In the rows, 128 means zero.
These are runs of 6 systems, one row a step. Runs of the same system follow the same rule from any start.
seq 1, H (8 x 22):
[[153 176 137 134 172 129 139 110  61 138 172 150 160 137 111 125 154 107
  152 180 166 108]
 [170 176 129 105 160 124  69 106 115  92 173 129 153 120 120 160 127 155
  193 119 134 122]
 [149 105 118 143 157 126  99 111  99  64 199 142 151 131 108 109 190 122
  141 158 148 133]
 [124 133 140 107 124 120  69  93 127  47 131 172 164 183 111 148 129 152
  143 127 126 122]
 [134  58 132 133 150 125  52  85 152  88 158 136 126 136 115 118 160 119
   93 104 114 135]
 [ 87  91 136 141 133 116  88  79 139 123  91 165 152 201 119 142 143 116
   94 162 122 108]
 [118  82 134 138 162 109  55  98 194 157  99 116 103 129 139 168 120 143
  114 122  99 120]
 [ 90  80 127 197 143 114 122 133 159 168  99 118 139 144 146 134 156 126
  105 203 133 120]]
seq 2, Z, 8 rows:
[[159 177 183 125 194 114 140 134 105 106 185 138 139  87 118 123 124 138
  132 141 173 113]
 [126 168 112 149 118 146 120  91  72 131 157 126 208 154 109  99 149 104
  142 129 161 106]
 [159 147  97  81 165 135 121 113 102  80 191 132 109 131 104 137 182 114
  176 113 116 131]
 [111 136 162 166 169 107 115 128 148  55 171 133 176 132 117 117 167 152
  127 155 165 110]
 [111 117  78 140 112 142  66  76 134 107 141 103 180 168 111 125 171 118
  154  97 113 116]
 [122  87 103 115 174 114 118 128 169  80 155 126  83 141 121 152 201 128
  147 149  98 132]
 [ 80 118 147 173 135 103  87 123 200  95 101 115 170 153 138 149 134 168
  130 142 132 110]
 [112  77  60 149 104 139  89 112 165 166 106  84 120 139 139 142 160 120
  147 116  84 138]]
seq 3, V:
[[113 113 125 111 128 138 116 105 165  89 154 100 139 115 108  91 144 113
   90  27 117 122]
 [ 87 130  99  96 143 137 168  90 119 123 125 136 124 186 100 113 184  73
  103 108 112 103]
 [122 161 119  79 194 120 121  97 172 151 134  98  91 125 118 163 145 113
  147  76  98 100]
 [ 98 150 120 166 177 129 125  89 144 177 147  81 176 126 119 111 170  98
  123 117 149  85]
 [115 194  73 118 123 138 144 125 124 144 126  90 156 153 125 152 156 127
  206 124 114 110]
 [118 139 105 157 141 126 138 158 181 100 168  58 143  84 134 115 174 151
  165 101 131 128]
 [ 80 157 115 139  84 139 157 130 137  70 125 110 193 161 114  93 151 128
  130  88 140 113]
 [116 108  74  85 101 145 143 131 154  91 135 101  95 137 117 117 165 113
  140  58  84 143]]
seq 4, Z:
[[139 147  97 110 157 128 164 138  85 117 152 148 107 156 119 152 185 114
  178 202 124 127]
 [142 173 149 144 133 116  93 148 144  69 156 117 173 108 134 144 115 185
  184 129 151 125]
 [126  89  73 173  87 151 120 127 107 107 161 101 170 131 121  82 184 114
  134 129 133 145]
 [114 119 119  76 121 123 136 132 155  29 131 153  98 169 112 140 156 139
  139 100  99 138]
 [114  79 166 172 152 112  71 110 189 104 143 111 148 104 131 109 130 145
   79 102 142 123]
 [ 85  91  91 127 114 134 112  82 135 161  81 136 129 197 122 139 155  93
  104 133  94 116]
 [141 119 139 101 182 103  99 132 183 143 115 127  59 112 139 191 118 151
  149 139  94 129]
 [101 118 139 203 119 117 131 151 148 182  88 110 160 123 156 134 111 148
  122 194 147 120]]
seq 5, J (8 x 22):
[[112  66  95 182  92 143  73  94 133 173 111 104 165 140 136 105 140 111
   98 121 120 130]
 [118 147  86 102 133 128 187 163 133 153 102 117  76 145 138 169 154 122
  177 169  94 132]
 [131 128 182 175 129 112 126 168 165 138 123 106 144  65 153 114  78 170
  104 127 159 132]
 [119 112  74 153  49 161 137 126  75 125 121 127 175 162 122  92 146 107
  135 136 128 145]
 [162 149 126  72 140 129 184 175 125 114 147 127  56  87 129 140 119 132
  153 110 110 151]
 [116 120 192 159 128 126 139 122 116 126 129 145 166 113 123  75  94 119
   47 110 174 117]
 [143 140  72  86  96 159 115  85  76 165 125 127 133 163 113 131 133  87
  150  89 101 128]
 [150 133 156 114 215 110 157 142 139 159 160 123  66  81 129 143 145 117
  118 151 133 119]]
seq 6, D, 8 rows:
[[131 122 171 113 129 124 143 114  84 174  88 184 113 149 128 130  76 106
   72 157 139 122]
 [170 132 135 113 139 133  92 103  85 217 108 146 107 116 137 155  75 114
  126 145 121 131]
 [165 135 129 157 155 125 128 141  78 199 137 137 121 107 144 147 120 124
  150 212 147 133]
 [177 162 138 157 113 131 105 152  80 140 153 129 164  89 143 132  89 160
  173 166 161 142]
 [179 108 103 146  94 145 105 145  63  93 178 144 150 110 126 105 141 137
  159 161 145 164]
 [155 132 148 108  97 131 144 152  71  46 152 187 135 141 116 113 119 143
  133 154 149 152]
 [163  97 162  94 120 130  89  98  84  77 150 191 128 143 108 112 105 120
   85 109 137 144]
 [134 108 145  93 145 121 104  87  87 125 109 202 112 188 111 150 121 104
  100 166 121 123]]
seq 7, J (8 x 22):
[[125 187 176 100 173 108 118 110 142 166  93 142 130 139 133 175  74 143
  134 129 134  96]
 [147  81 106 184 139 132  46  94 121 169 153 108 159 113 133 126 148 127
  133 158 134 130]
 [119 168 106 117 140 119 162 153 112 109 120 145 124 167 132 171 157 141
  194 204 125 124]
 [155 125 168 151 127 112  79 156 159  80 148 121 145  77 143 132  88 187
  141 117 146 143]
 [109  89 103 140  78 143 129 120  93  62 132 164 162 182 113  97 168 117
  118 149 131 143]
 [146 137 138  50 133 123 135 144 150  85 118 151  61 127 123 163 102 147
  141  84  91 143]
 [108  65 176 156 144 116 103 105 149 132 116 152 131 132 125  99 119 112
   37 126 143 123]
 [111 136  84  96 102 140 117  93 115 177  71 140 121 189 128 166 118 108
  147 125  87 118]]
seq 8, D:
[[128 134 195  85 167 111 129 119 156 100 126 154 101 113 117 127  89 133
   71  71 132 116]
 [ 97  99 112 139 141 134  92  62 126 184 102 132 149 174 118 128 147  84
   88 125 117 101]
 [128 171 121  94 171 111 140 137 154 169  97 123  82 136 141 197 117 141
  177 155 100 114]
 [136 112 153 195 173 115 100 135 163 165 155  83 147  67 146 118 131 145
  117 147 156 120]
 [109 149  76 163  66 142 120 142 122 123 111  99 186 153 140 135 137 150
  189 145 123 133]
 [156 107 115 112 116 131 155 186 148  68 163 113  80  79 135 119 143 153
  150 112 112 167]
 [ 90 112 159 159  91 132 161 135 121  79 124 143 175 146 118  67 130 120
   62 112 160 125]
 [130 128 103  58  90 147 122 103 118 120  98 147 104 163 114 138 103 109
  124  57  84 137]]
seq 9, V (8 x 22):
[[110 109 183 153 198 110 125 102 144 122 157 140 142 121 113 101 151 108
   61 133 159  99]
 [138 164 101  90 118 140  87  73  84 162 107 150 150 180 118 160 109 111
  159 118 111 114]
 [150 101 108 154 189 117 115 143 155 151 169  96  88  87 137 149 181 131
  160 173 118 134]
 [ 98 181 167 160 130 112 110 120 140  97 114 131 208 152 129 133 107 162
  144 142 164  98]
 [151  88  56 140  67 154  85 130 116 127 135 101 134 128 136 125 144 134
  170 114  95 165]
 [ 92 113 151 141 146 105 179 175 170  56 127 141 108 140 128 130 165 150
  118 169 135 129]
 [117 119 143 112  89 135  76  98 156 115  95 130 153 141 125 124  73 141
   97  44 114 126]
 [111  64  89 135 128 136 158 124 120 164 115 133  88 153 124 114 180  81
   94 160 103 138]]
seq 10, G, 8 rows:
[[127 135 143 127 136 105  98 151 182 146  78 124 101 122 156 191  83 178
  165 150 104 132]
 [115  69 126 207 123 120 112 153 173 155 125  87 137  88 152 111 141 143
  105 158 135 139]
 [121 131 122 149  58 132 157 182 113 136  77 139 135 135 156 137  84 162
  149 175 128 153]
 [166  82 128 137  95 135 121 177 146 102 152 109  93  60 145 107 107 155
  121  98 122 172]
 [101 104 144 145  57 142 163 144 107 109  97 151 155 144 128  74  97 117
   65 109 140 141]
 [164 124 108  79  79 152 104 122 108 140 119 130 104 111 129 128  75 125
  132  54  96 154]
 [123 101 160 115 146 135 158 110 118 167 127 132 104 111 118  85 116  81
   43  86 136 121]
 [143 190 143 106 117 139 116  96  84 189 109 130 166 132 126 132  66 117
  129  90 142 107]]
seq 11, H:
[[143 120 161 114 136 109  73 127 149  32 145 167 136 138 123 147 114 175
  139 126 130 138]
 [128  56 124 162 104 135  67  98 124  88 151 139 165 140 116  90 150 120
   84 115 134 142]
 [115  85 128 103 113 123  81  91 124 120  82 185 114 196 123 157 115 121
  102 145  98 131]
 [125  76 171 148 176 108  75 102 174 168 115 133 107 112 136 137 110 126
   67 130 125 117]
 [100 108 114 187 120 126  99 109 132 203  82 117 161 155 148 144 126 124
  125 184 129 115]
 [143 107 122 139 147 111 108 161 164 164 102 120  76 106 158 185 113 164
  165 185 104 144]
 [121 113 158 201 117 116 150 185 142 124 127 117 150  92 153 112 118 164
  120 190 163 139]
 [146 116 103 143  42 142 115 170 114 113 101 127 140 119 152 132  83 169
  162 135 117 168]]
seq 12, G:
[[142  79 112  76 134 142 122  93 111 130 135 155  76 148 107 119 144  80
   82  88  96 140]
 [115 155 182  96 166 113 108  80 134 153  98 159 134 151 117 143  79 117
   82  94 133  94]
 [147 129 107 144 167 135  70  72 113 216 141 100 145 118 127 141 135 100
  138 123 127 107]
 [138 155 147 135 182 116 169 140  93 188 126 147 107 123 133 152 131 114
  135 212 149 113]
 [168 162 156 161 160 115  99 144 112 103 179 121 167  86 132 134 121 164
  170 163 168 126]
 [136  98  96 158 109 137 136 141  77  81 164 148 151 150 118 105 188 120
  146 190 143 146]
 [142 128 143  79 120 117 123 146 122  31 134 183 104 156 117 153 123 158
  148 136 115 147]
 [111  68 133 131 132 121  65  88 165  68 140 137 140 152 112 114 157 128
   88  91 113 127]]

Which system made each of these runs?
seq 13 (2 x 22):
[[112 115 100 125  82 139  56  86 145  92 114 123 175 168 120 129 121 138
  138  69 108 128]
 [112  77 100  96 140 129 141 115 149 166  92 137  57 155 127 149 151  92
  101 129  82 133]]
  G
seq 14 (2 x 22):
[[112 161 146 132 128 133  81  73 136 162 114 108 187 138 120 121  91 121
  110  62 136  93]
 [141 128  82 118 152 142 144 108  96 221 129 108  95 128 128 140 154  81
  142 146 108 119]]
  G
seq 15 (2 x 22):
[[115 129 175 130 181 113 140 122 175 181 115 104 103  86 136 125  99 117
   73  88 133 107]
 [100 153  87 166 113 144 155 123 110 214 104  86 165 140 138 122 140 102
  149 148 131 111]]
  H
seq 16:
[[180  84 101 118 123 139  48  99  88  99 170 155 127 133 119 135 144 128
  148 137 115 155]
 [126  84 165 110 153 111 125 110 108 100 116 200  99 171 115 136 131 113
   74 175 129 131]]
  G
seq 17, 2 rows:
[[142  67 160 129  90 125  93 143 148 118  97 153 103 107 142 122  68 152
   77 105 115 158]
 [116  74 111 121  84 140 147 123  95 157  77 172 100 177 129 123 122  98
   87 164 106 146]]
  J
seq 18 (2 x 22):
[[149 165 129 109 173 132 174 141 105  92 201 112 120  94 104 101 175 110
  141 110 150 121]
 [142 182 138  96 147 138 120  94  98  79 182 132 173 132  95 105 139 118
  140  70 151 108]]
  V
seq 19, 2 rows:
[[108 136 121 119 103 123 182 171 116  55 118 165 122 171 125 135 156 142
  153 185 129 141]
 [132 119 161 116 106 125 105 143 175  63 138 116 134  93 127 111  91 163
  109  49 126 142]]
  H
seq 20:
[[101 151  98  69 147 129 124  96 167 124 111 110 102 164 113 158 148 111
  147  64  83 108]
 [ 79 142 137 128 191 112 144 103 191 167 111  89 118 136 123 141 155 109
  107 100 118  87]]
  G
seq 21 (2 x 22):
[[104 101 122 153  95 126 135 130 108 170  63 164 130 179 144 148 110 123
  113 202 121 132]
 [171 120 149 118 123 122 107 160 136 168 105 133  81  79 154 162  56 162
  134 132 117 155]]
  D
seq 22, 2 rows:
[[ 89 126  80 190 117 137 153 139 148 178 116  68 161 131 140 117 173 117
  147 154 129 116]
 [128 174 109 118 104 134 172 183 161 108 130  77 121  88 140 133 119 162
  183  92 119 138]]
  D
seq 23, 2 rows:
[[141 170 154  90 200 120 155 117 141 187 135 112  84  94 124 146 113 104
  117 100 125 103]
 [117 182 144 170 167 126 138 109 114 176 151  93 192 111 124 109 137 113
  130 134 172  87]]
  G
seq 24 (2 x 22):
[[119 138 104 160  75 147  78  95 115 118 132 106 214 145 123 102 122 133
  139  90 140 120]
 [143 114  81  80 124 135 158 153 124  80 145 135  68 142 121 148 175 124
  173 135  89 152]]
  D
seq 25, 2 rows:
[[145  93 131 113 166 130 100 110 150  72 194 115 112  99 106 103 171 116
  107  70 124 133]
 [ 80 135 122 122 114 133 130  82 109  97 110 158 179 209 103 116 156 102
  109 128 132 102]]
  H
seq 26, 2 rows:
[[111  95 108  98  72 134 176 165 135 108  77 153  74 156 138 134 115 130
  114 130  91 160]
 [117  97 179 116 142 116 148 145 175 142  99 133  78  99 136 119  89 130
   57  91 121 132]]
  V
seq 27 (2 x 22):
[[128 158  87 138 144 128 142 138 111  87 172 114 151 147 118 139 198 133
  198 172 135 123]
 [129 148 129 129 132 121  87 128 173  44 162 103 161 116 123 133 141 169
  169  83 128 128]]
  V
seq 28, 2 rows:
[[117 147 136 128 171 126 205 157 148 180 136  86  88  79 131 112 144 104
  109 114 134 117]
 [101 210 111 130 109 138 193 153 120 156 111  88 164 130 133 124 122 128
  168 119 140 108]]
  H
seq 29:
[[140 187 144 119 188 105 147 150 134 137 136 127 109 119 138 179 133 154
  188 186 137 113]
 [150 139 136 182 116 134  70 123 130 136 158  88 197  82 139 106 103 159
  144 106 157 128]]
  V
